rotation steps, each row followed by its count of steps:
The counts run from 0 to 183.
[109 110 157 125 121 117 114 144 107 100 133 125  86 172  75 171 139  97
 136 102 121 151 144 103 143  80 148 110 148 105 142 186 130] : 173
[129 156 123 124 113  91 116 128 158 144 124 135 120  77  87 168 123  89
 147 149 103 119 144 116 133 113 146 123 165 168 189 153  85] : 125
[170  96 113 166 134 110 146 108 140  98 133 115 125 136  79 125 134 143
 142 112  80 184 179 139 118  82 152 142 106 102 163 141 126] : 168
[ 96 122 104 125 160 110 120 106 125 142 122 170 164  79  78 143 186 103
 118 153 115 149 140 123 175 114 172 142 169 125 136 116 128] : 134
[ 83  84 126 142  89  98 130  89 154 128  90 149 139 125 100 114 189 112
 109 124  79 144 145 103 149  87 170 153 138 103 153 135 141] : 136
[100 158 143 131  66 119 112 142  96 133 166 138 102 144  86 163 161  92
 134  65 124 113 125  98 120 111 132 102 139 134 154 145 126] : 181
[123 188 168 122  99  97 115  94 125  96 115 103 119 103  87 166 138  87
 146 141 102 139 168 136 103 126  94 122 128 184 126 161 112] : 117
[120 153 154 120  89 117 143  92 113  88 120 130  88 165  81 149 152 113
 119 116 117 136 143  86 128 120 111 128 104 139 127 197 127] : 28
[109 122 148 117 130 143 157  95 107 138 124 148 146 122 111 116 223 132
 160 127 158 184 145  99 146 133 129 167 110 123 116 119 134] : 143
[127 155 119 130 134 116 106 123 153 141  99 131 161 116 119 109 187 109
  77 166  89 158 128 156 130  73 159 123 165 183 146 100 120] : 46
[133 171 131 133 133  99 122  79  98  88 139 134 132 137  42 148 142 142
 120 115 101 145 181 143 152 164 125 144 121 130 104 138 142] : 25
[139 143 116 124 180 114 127 131 110  88 153 129 129 131  74 152 135 103
 120 110  97 189 153 124 133  86 182 120 145 129 107 140 144] : 170
[128  97 151 187 108 111 137 109 115 113 127 154 140 148 108 123 220 158
 157 111 104 132 144 102 139 109 139 141 122 100 121 147 134] : 140
[130 160 150 120  87 123 144 138 114 160 111 169 183 136 102 116 148 121
 117  89 151 174 133 148 174 127  72 133 159 145  95 147 119] : 66
[139 137 139 133 126 110  97 186 113 144 144 160 146 158  66 115 112 135
 133 137 101 127 149 182 161 120 139 160 208 121 154 116 126] : 13
[152 208 138 113 126 128 151  80 122 139 135 117 158 107  90 161 159 131
 119 123 159 159 165 148 136 146  99 115 132 152 162 125  63] : 34
[140 105 129 147 128 124 151  99 116 108 115 131 115 170  69 100 158 165
  99 132 120 172 180 165 150 149 104 163 101 101 164 154 128] : 23
[119 105 122 127 113 123 136 129 120 121 136 152  93 177  77  62 162 130
  88 146 114 166 125 117 136 112 138 170 107 138 156 159 166] : 19
[143 123 112 101 164 148 142 132 125 140  92 134 123 149  82  85 134 115
 103 153 133 178 132 145 114  58 148 157 120 169 145 137 136] : 163
[143 142 122 132 126 120 120 165 120 133 158 157 160 147  89  87 144 155
 108 136 110 167 141 184 155 116 138 159 174 132 175 100 126] : 14
[148 143 133 168 109 121 123 139 139 163 110 123 105 137  98 154 158 134
 151 148 121  71 117 130 117 104 129 103 138 164 191 169  78] : 40
[141 119 132 150  79  97 132 126 176 136 119 133 123 122 124 113 142 117
 112 133  79 129 119 112 138  70 142 118 153 154 187 157 104] : 128
[140 194 148 127 123 112 134  99 109 136 120 124 131 120  70 193 137 111
 146 108 148 117 170 134 136 160  99 113 133 142 153 143  76] : 33
[118 143 101 171  95 106 116 114 150 143 108 129 133  91 103 130 167 104
 149 159  91 108 138 139  98  92 163 130 138 152 188 127 103] : 44
[122 127 141 172 127 113 124 111  97 117 135 149 147 135  89 162 213 141
 180 107 102 118 142 104 141 121 151 143 136 108  87 151 137] : 141
[151 169 139 118 120 143 168 128  95 170 152 154 157 127 130 102 178 117
 181 112 172 165 120 127 102 128 100 169 114 154 130 134 104] : 151
[144 159 102  99 169 136 124 141 118 134 115 148 140 134  63 115 112  93
 125 147 120 157 122 131 115  72 163 149 145 179 111 144 143] : 162
[164 162 153 140 130 105 126 157 129 117 116 116 114 133 110 166 139 118
 154 154 123 100 131 121 132 114 120 108 163 180 151 190  77] : 121
[159 131 146 128 114 137 138 156 126 131 190 132 124 128 137 108 154 127
 180 126 122 176 130 139  90  84 131 164 133 157 188 120 102] : 7
[162 139 127 172  77 114 173 135 120 165 126 164 146 138  88 117 127 134
 165  70 125 109 110 114 138 120 101 144 116 145 131 179 108] : 68
[162 163 157 113 170 116 134 156 123 143 124 124 139 113 112 152 155 125
 136 159 141 137 144 149 162 120 120 100 171 192 147 161  69] : 122
[129 114 151 152 111 127 153 123 111 119 103 103  82 159  76 126 182 166
 145 144 126 115 158 142 117 130  95 134  89 167 141 187 127] : 112
[123 137 149 123 123 143 157 118  99 118 104 105 107 167  94 110 196 160
 106 145 160 149 146 151 135 122  83 129  97 173 122 158 141] : 111
[157 117 121 145 111 151 145 107 139 163  59 117 155 155 101  82 134 137
 129 108 133 140 153 157 134  62  94 145 116 155 140 129 122] : 75
[ 95 142 149 104 113 111 155 128 105 155 136 178 154 100 105 132 174  98
 148 119 180 193 141 121 172 152 121 153 148 128 106 138 116] : 62
[134 168 147 128 162 131 143 102 105 120 115 111 126 113  67 165 163 144
 149 158 151 142 180 176 133 152  94 124 125 162 118 139 112] : 114
[166 123 119 171 116 136 136 111 136 145  78 111 149 151  85 115 119 159
 154  84  94  99 149 152 108  63 107 156 119 144 139 144 129] : 76
[124 162 148  97 131 129  96 184 104 140 163 147 118 133  89 133 139  78
 157 148 121 149 117 130 128 102 153 153 181 159 160 120 131] : 9
[123 144 113 135 111 131 148  88 104 114 147 139 128 138  68  93 185 150
  90 120 123 162 152 156 111 136 110 144  79 157 141 102 154] : 107
[140 147 120 110 165 156 105 120 108 110 107  92 119 125  65 158 130  91
 170 135 107 130 148 108 101  65 164 142 135 163 114 145 147] : 81
[ 96 120 149 109  80 120 166 115 126 150 122 170 144 118 111  99 162 104
 149  96 162 189 143 111 147 138 100 163 113 124 150 150 109] : 63
[128 150 162 145 144 111 122 127  96 108  97 112 106 136  50 164 155 142
 160 147 141 102 174 156 132 145 101 132 122 150 114 167 122] : 113
